Rows swapped in pairs by one turn or mirror: which row each one swaps with:
The rows were stretched afterwards, more along some directions than others.
z651: [-13.6  -4.5  17.1  10.2  21.6   5.6 -28.3 -13.7   2.0   5.2 -19.5  13.5
  10.4 -23.8   1.4   9.2  43.9]
z80: [-27.4 -33.8   1.7  -8.6   2.5   2.8  28.3  34.4 -14.6  -2.8 -12.1   1.1
  16.6 -26.9 -28.1  -5.1  19.7]
z932: [-11.9 -24.4  24.2   2.7  -5.7   3.9   7.0   6.3  -2.7  -4.2   1.0   2.0
   0.3   4.7 -18.3   5.1  -5.3]
z173: [ 12.7  10.9  27.2   4.2 -27.7  37.4  -7.7  23.7  65.0   9.0 -38.4 -41.7
  39.6   4.9  36.6 -13.8  37.9]
z943: [-20.5  -9.4  12.9  -9.0  11.3 -14.4  30.7  19.0 -14.1  -4.1 -13.8  -3.4
  18.9 -16.8 -20.8   0.5  23.6]
z129: [-13.5   5.3   7.8  -3.3  14.7  -1.9 -13.0 -14.4   2.9  -7.5 -19.0 -15.1
  -4.1   3.5  13.9   1.9   7.4]
z318: [-24.8 -16.3   9.5  -6.5   2.9   9.5  33.4  30.7  -8.9  -0.2 -10.4  -3.4
  20.4 -20.9 -18.1  -9.2  24.6]
z203: [ -3.7 -37.6  13.7  15.1 -22.2  27.2 -19.8   6.7  22.7   5.3  17.8   4.2
  18.1   7.5   2.3  -1.5  14.5]
z472: [  0.9  23.7  23.5  22.2 -18.0  22.6 -10.6  -0.3  13.1  11.9 -15.7 -31.1
  49.9  35.6  37.1   9.5  23.9]
z31: [  7.9 -36.9  22.6  16.6 -29.8  34.9 -21.6  13.6  22.5   8.0  10.6   1.5
  25.9  11.9  16.2  -0.1  13.8]
z597: [-13.4  -6.7  22.3  14.5  15.9  17.5 -30.3  -5.4  -4.5  -2.5 -22.5   8.1
  13.1 -17.9   7.0   9.8  35.1]
z757: [  9.6   3.5  17.4   2.8 -32.9  21.6  -0.3   6.2  43.5  -9.8 -18.0 -40.4
  26.9  10.8  44.2 -18.4  23.2]
z194: [ -5.4  10.1  13.1  -9.8   5.6  -5.7 -15.9 -14.2  13.0 -11.9 -26.3  -2.3
  -9.3  -5.6  14.8  -4.3   8.0]
z681: [-31.7 -24.2  13.2  -2.5   7.0   1.7  27.8  32.4 -20.0  -8.8 -10.7  -6.7
  21.2 -18.7 -28.6  -7.1  19.3]
z59: [ 12.4  -5.4  25.5   1.7 -44.4  11.3  -2.9   5.4  37.9 -16.4 -14.4 -28.8
  25.4  12.5  34.2 -17.3   7.5]
z982: [ -4.8 -20.7  28.4   4.1 -12.0  18.2  -2.0  14.5   7.8   4.3 -11.3   5.2
   7.0  -1.7  -6.6   2.1  -2.6]
z545: [ 13.3  19.9  31.7   1.3 -44.1  27.1  -8.0  12.8  44.5  -4.5 -27.4 -43.3
  32.0  19.6  50.5 -20.1  28.4]
z843: [ -6.0  -7.1  13.9   9.1   4.8  13.3 -34.9 -14.2   0.2  -9.8 -16.2   7.1
  12.8 -13.8  16.2   2.9  23.5]
z37: [-31.2  -4.7  18.8  -2.4  -1.3   9.5  29.1  29.3 -19.5   0.5  -8.9 -16.9
  24.2  -2.4 -16.3  -5.6  25.4]
z550: [ 16.1   8.6  33.3   9.1 -18.4  20.6 -12.1  13.1  49.2   3.3 -30.3 -44.9
  39.3   7.8  42.3 -15.5  33.4]
z389: [-25.6 -25.3   4.1  -4.2  -0.8   3.3   4.8  -2.3  -4.9  -7.8   5.7   0.7
  -6.3   4.1 -17.2   0.6 -14.0]
z351: [-16.5  17.7   8.8   2.4 -18.7  33.0 -15.8  16.4  -7.2   0.9 -29.1  -1.0
  40.6   3.7  24.1 -20.3  14.2]
z135: [ 11.1  14.1  41.1  24.1 -24.6  35.0  -5.2  18.0   9.2  20.5 -25.2 -24.3
  64.0  28.1  25.9   6.6  33.9]
z42: [-26.2  -9.2   4.7  -9.8  18.0  13.6  27.8  37.3   4.7   8.7 -13.4 -16.1
  28.1 -13.7 -20.9  -7.7  23.0]
z4: [ 19.4 -15.1  22.6   8.1 -39.3  17.5  -3.2  11.6  46.7  -6.0 -20.4 -42.4
  31.6  11.6  36.8  -6.9  25.4]
z953: [ -4.6  11.5  18.4  -3.3  19.9   0.8 -12.0 -11.5  14.5   9.4 -29.0 -17.0
   3.8  -5.5  11.4   5.0  25.8]
z650: [  8.4  -3.1  27.7  15.8 -17.1  20.1  -8.6  18.4  50.5   0.0 -28.3 -38.4
  34.5  -3.3  38.4  -7.6  38.2]
z933: [  1.1 -34.4  13.2  12.6 -23.2  35.2 -16.6  20.8  22.7   4.5  14.3  -2.2
  22.2  13.5  10.6  -1.1  13.1]
z56: [-35.3  -0.9  18.3  13.1 -14.5  29.2 -15.4  15.1 -17.0  -6.1 -22.9  15.6
  35.6  -6.1  13.6  -3.6   8.9]
z820: [-25.8  18.5  18.1   7.1  -9.5  26.2 -12.7  14.3 -15.2   4.4 -34.3  18.2
  32.6 -13.3   8.3  -7.2  12.5]
z342: [ -6.5  24.2  33.5  25.6 -17.2  20.0 -10.7   4.2   5.5   6.6 -27.7 -30.9
  56.9  31.6  37.6  15.7  31.5]
z900: [ 28.2   1.2  30.3   3.7 -39.8  18.8  -1.4  20.5  59.6  -2.4 -22.5 -45.9
  39.1  19.0  44.5 -13.6  31.7]
z609: [-16.5 -20.6  18.3   2.7   7.0  10.3  26.0  38.4   2.2  11.3  -3.3 -22.5
  35.8  -3.0 -15.3  -7.0  25.0]
z772: [  4.4  17.8  34.3  24.0 -18.5  24.1 -15.9   4.9  22.4  11.0 -25.7 -23.4
  56.0  27.2  46.6  16.3  37.3]
z935: [-22.7  12.7  22.1   8.8 -25.6  28.9 -11.2  24.3  -6.2   0.8 -31.3   9.3
  42.9  -0.2  19.2  -6.3  12.5]
z433: [ -0.5   7.8  22.2  -6.2   5.3  -0.7 -15.0 -14.2  20.3  -1.2 -34.1   1.9
  -2.4 -12.2  11.3   4.1  14.6]
z335: [  2.0 -39.1  14.6  10.0 -17.9  25.4  -8.7  18.8   8.2   5.8  15.2  10.7
  25.3   3.5  -4.0   4.7  11.2]
z372: [ 12.3   5.5  27.3   7.8 -25.3  31.7  -8.0  13.3  57.1  -0.5 -24.8 -50.9
  39.1  16.9  38.2 -12.0  21.4]
z293: [-13.7 -25.3  15.4   0.6 -14.1  22.2  -3.8  10.0   9.8   4.0   1.7  -7.3
   4.2   4.4  -6.3  -8.0  -8.2]
z865: [-16.4 -10.6  16.1  11.5  19.1  10.5 -29.0 -10.5 -13.2  -0.2 -17.8  11.6
  11.9 -19.5   6.8   7.5  33.3]
z255: [-37.6 -15.8   1.0  -1.3  12.1  19.1  27.1  32.8  -0.3   5.5  -7.3 -26.7
  26.8  -3.8 -23.0  -5.4  25.1]
z414: [-25.6 -28.3   9.5   9.1  11.3   8.7  26.0  38.2   4.4   5.9  -2.0 -20.7
  28.9 -11.9 -14.1   0.0  30.3]

Swapped with z59: z943
Swapped with z650: z414
Swapped with z935: z342
Swapped with z173: z255
Swapped with z609: z550
Swapped with z194: z932
Swapped with z900: z681

